In the data rows, zero lies at 4.5, halfway between 4 and 5.
Here are some points:
[5,3,2,6,4,3,3,4,3,6,5,4,6,1,3,6,4,7,6,7,3,5,5,6,5,4,3,3,2,5,5,4,2,3,5,6,3,5,7,5,4,3,7,2,2,4,4,4]
[5,2,7,7,4,6,0,4,5,5,4,7,3,6,6,6,6,4,2,7,6,4,6,6,5,5,6,6,5,4,6,6,4,4,6,3,6,7,6,6,5,5,4,4,5,4,4,5]
[4,6,1,6,3,5,8,3,7,6,5,5,5,7,3,6,3,6,9,6,8,6,2,5,6,6,4,3,4,3,6,6,2,4,3,7,5,3,1,6,5,6,7,3,4,6,6,5]
[6,6,2,9,6,7,9,4,8,6,5,5,4,6,6,8,4,5,8,4,9,3,2,2,7,6,5,3,4,4,7,7,3,4,3,5,4,6,1,6,5,7,8,3,5,6,4,6]
[8,6,6,4,5,6,5,2,3,5,5,4,3,5,3,5,6,5,4,4,6,3,6,4,4,8,5,4,4,4,6,5,3,5,4,4,4,3,6,5,4,7,5,4,3,6,4,4]
[3,2,6,7,3,4,4,5,5,4,5,6,2,2,5,5,6,6,0,7,4,3,7,6,5,5,5,3,8,5,5,5,5,3,7,2,5,6,6,4,6,5,6,7,4,4,5,4]
[4,4,7,6,2,5,4,4,6,3,5,4,5,4,5,4,6,3,4,3,5,3,5,8,5,4,4,3,5,4,3,7,4,2,6,3,6,7,7,6,5,4,5,5,7,5,4,3]
[5,5,2,7,6,5,9,3,7,3,3,7,5,9,5,8,4,5,9,5,9,5,2,4,5,6,5,4,3,4,7,6,3,4,5,6,3,5,2,5,5,6,8,5,5,4,6,7]
[4,4,2,2,5,2,4,7,3,2,2,4,5,5,3,4,2,5,4,5,2,6,2,2,3,1,5,8,5,5,1,2,6,5,3,7,2,1,4,4,2,1,4,4,5,4,4,5]
[6,3,7,3,3,2,4,7,0,4,3,2,4,4,3,3,8,4,5,5,1,5,5,8,1,6,4,6,1,3,4,4,2,3,4,7,7,5,6,4,3,5,5,4,5,5,3,2]
[0,4,4,3,6,2,1,6,0,7,6,1,1,4,5,3,8,4,3,7,0,0,7,8,4,6,2,6,5,5,7,6,4,5,7,5,4,4,8,5,4,2,3,6,6,7,5,0]
[5,7,5,4,5,3,4,6,3,7,5,3,7,3,6,4,3,4,8,4,6,6,5,5,3,4,5,5,0,3,2,3,3,5,4,6,4,2,5,4,5,6,5,6,6,7,4,5]
[4,4,5,4,3,9,6,5,6,6,4,4,1,2,4,3,4,4,6,5,5,4,3,4,3,4,0,2,6,6,7,6,4,5,4,5,5,7,6,4,3,4,8,2,1,4,7,6]
[7,5,4,6,6,8,7,3,5,5,3,5,6,7,5,5,3,4,9,3,8,6,2,2,5,3,4,4,3,4,5,5,5,6,2,6,5,5,0,4,5,7,6,3,3,4,5,6]
[5,6,5,3,7,6,7,4,5,3,4,3,5,7,3,3,3,5,5,5,6,6,2,0,6,2,2,4,5,7,3,3,5,6,4,4,4,4,4,5,4,5,2,4,4,2,6,8]
[3,4,6,4,4,5,5,5,1,4,5,2,5,4,4,3,8,3,5,3,2,4,7,9,2,7,6,5,2,3,6,5,5,3,4,4,4,5,8,5,4,4,5,5,5,7,3,2]
[4,4,7,5,3,5,3,3,6,5,3,5,2,4,5,6,6,5,3,5,5,3,8,5,6,6,5,2,7,4,5,8,7,4,8,3,4,7,3,7,7,1,5,6,3,5,7,5]
[4,7,4,4,4,6,7,6,5,3,3,6,4,6,6,7,3,6,5,4,4,5,2,3,4,5,6,6,5,3,5,6,5,4,3,4,7,3,3,6,4,4,9,3,5,3,7,5]
[6,6,6,7,3,7,5,4,6,5,4,4,2,5,5,6,4,5,6,3,6,4,2,4,5,6,3,3,5,5,6,6,6,5,4,4,6,8,3,2,5,3,4,5,4,1,4,3]
[5,5,6,5,3,5,2,4,6,5,5,6,4,3,7,5,6,5,1,5,5,4,6,6,5,5,4,4,6,4,4,6,0,3,5,1,6,7,6,5,5,4,5,5,5,4,4,3]
12 more points follow, each with its number after it:
[4,4,6,6,4,4,4,4,4,4,4,6,2,4,5,5,3,4,4,5,7,3,6,6,5,5,4,4,5,5,4,5,5,4,6,4,5,6,5,5,5,4,5,6,5,4,5,5] 0
[3,3,4,5,4,1,2,6,7,3,6,4,6,5,7,4,3,4,0,8,2,2,8,7,3,3,5,6,7,6,3,5,7,3,8,6,4,5,9,5,5,2,5,7,5,6,4,3] 1
[4,6,5,1,7,7,5,5,2,5,2,3,1,7,4,2,4,4,2,3,0,4,4,4,2,4,3,4,6,6,5,4,5,7,4,4,3,5,6,4,2,2,2,3,4,4,5,3] 2
[6,4,2,5,7,5,6,4,6,6,6,4,7,2,2,5,1,6,9,4,9,7,2,5,7,3,5,5,3,4,6,4,4,5,2,5,4,2,2,4,6,7,7,3,2,4,8,9] 3
[2,4,1,4,4,3,4,6,0,3,6,2,7,3,3,4,8,3,7,4,2,3,7,9,2,3,4,6,2,6,5,4,1,3,4,5,3,4,8,4,5,6,3,6,5,7,2,1] 4
[5,5,4,4,8,5,5,4,5,6,2,3,6,5,2,4,3,5,7,4,2,6,1,3,3,5,2,6,5,7,6,5,5,6,5,5,7,6,6,4,1,1,4,3,3,2,4,4] 5
[4,3,5,3,6,5,4,4,7,2,5,5,2,4,4,3,5,4,3,2,4,4,8,5,4,4,6,4,7,2,4,3,7,5,5,3,3,5,4,3,7,7,1,5,6,6,6,6] 6
[1,5,4,4,4,3,2,7,2,5,4,4,2,5,6,3,5,4,1,6,0,4,5,8,0,5,4,6,7,7,4,5,6,6,7,5,3,5,7,3,5,3,2,4,5,6,4,0] 7
[1,3,5,3,3,3,4,5,0,4,6,2,4,2,1,4,9,5,5,4,3,2,7,8,2,4,6,5,2,3,5,5,3,5,6,2,5,3,7,2,4,5,1,4,7,6,4,1] 8
[4,3,4,2,4,2,1,4,2,3,5,7,4,4,6,3,5,5,0,8,3,4,5,7,4,4,6,6,5,6,3,4,5,5,8,4,5,2,9,4,4,3,3,8,6,4,5,1] 9
[3,4,1,3,5,3,7,6,3,4,6,4,4,4,6,2,7,4,6,5,2,2,6,5,1,4,4,4,2,3,5,4,3,5,3,5,2,1,2,5,3,7,5,5,5,9,4,5] 10
[2,4,6,6,3,4,3,5,2,6,6,4,5,3,5,5,8,6,3,5,3,1,7,8,4,6,3,6,4,4,5,7,4,2,5,3,6,6,6,3,5,3,6,4,4,7,2,2] 11
Which two of these numbered points are nearest to each point below, looking only along the 7 directions in which the first points spread most? Their numbers follow each, nearest first.
[4,5,6,4,6,7,6,3,5,5,3,4,1,4,5,4,3,4,4,5,1,3,2,3,6,5,2,2,6,7,6,6,5,7,2,4,5,7,5,4,3,3,4,3,4,3,8,4] > 5 2
[4,5,6,3,4,4,4,7,1,4,5,3,5,3,4,3,8,5,5,5,1,6,5,7,3,4,5,6,4,5,5,4,5,4,4,6,5,5,7,5,2,3,2,4,5,4,1,2] > 8 4
[5,4,2,6,5,3,5,7,3,5,6,6,6,3,5,4,6,5,7,3,5,6,4,6,3,4,5,6,1,3,4,6,4,4,2,6,4,4,3,5,5,7,5,6,5,6,7,5] > 10 0
[5,5,3,1,2,3,6,8,1,4,2,3,6,5,2,5,2,5,6,2,1,7,3,0,3,0,3,8,4,5,3,1,5,5,1,6,4,0,5,2,3,5,1,4,7,4,5,7] > 5 2
[4,2,3,5,5,2,3,5,3,5,6,3,8,1,3,3,7,5,4,5,1,4,6,8,3,4,4,5,0,3,4,1,3,2,6,4,7,4,7,5,3,3,6,5,5,7,2,3] > 4 8
[6,4,7,1,5,6,3,3,4,4,5,4,5,1,2,4,4,5,4,5,7,5,5,4,6,3,3,3,3,6,5,3,5,5,7,4,6,8,3,2,3,2,3,4,2,1,6,5] > 5 0
[1,4,4,4,6,2,0,5,2,6,4,2,2,3,3,4,8,5,3,6,0,3,8,8,2,6,4,4,3,6,5,6,5,5,6,5,5,4,7,4,4,3,4,7,6,9,5,1] > 8 7
[6,3,4,4,3,1,2,5,1,5,6,2,8,1,2,4,5,6,6,4,2,6,5,5,5,4,3,5,1,4,3,4,2,2,3,7,6,3,5,4,4,4,4,2,3,3,3,4] > 4 10
[4,2,6,5,4,2,5,3,4,3,6,4,2,4,4,5,6,4,3,7,6,4,6,5,6,4,5,0,4,3,5,5,6,4,3,3,4,5,4,5,7,3,5,5,5,1,7,3] > 0 6
[4,3,5,3,3,3,3,7,4,5,4,4,2,5,5,3,6,4,0,5,0,3,6,5,2,5,6,6,7,6,6,4,4,3,7,4,4,4,8,5,3,1,3,6,5,6,6,1] > 7 9
[6,5,7,2,5,5,4,5,3,4,4,3,4,8,3,3,4,4,3,4,3,5,2,2,2,5,4,6,8,6,4,5,7,5,5,4,4,5,5,5,2,2,1,4,6,4,5,4] > 2 6
[3,2,5,5,3,3,3,7,1,9,3,4,6,3,3,4,7,5,4,5,2,4,5,7,2,6,4,6,6,4,5,5,3,2,6,6,5,3,6,5,3,3,5,5,5,6,3,0] > 8 11
[6,4,3,2,6,3,5,6,4,4,3,6,2,4,4,1,1,7,2,7,1,1,3,3,4,2,4,7,6,7,1,4,7,7,5,5,3,3,6,4,5,3,1,4,5,4,5,2] > 2 5
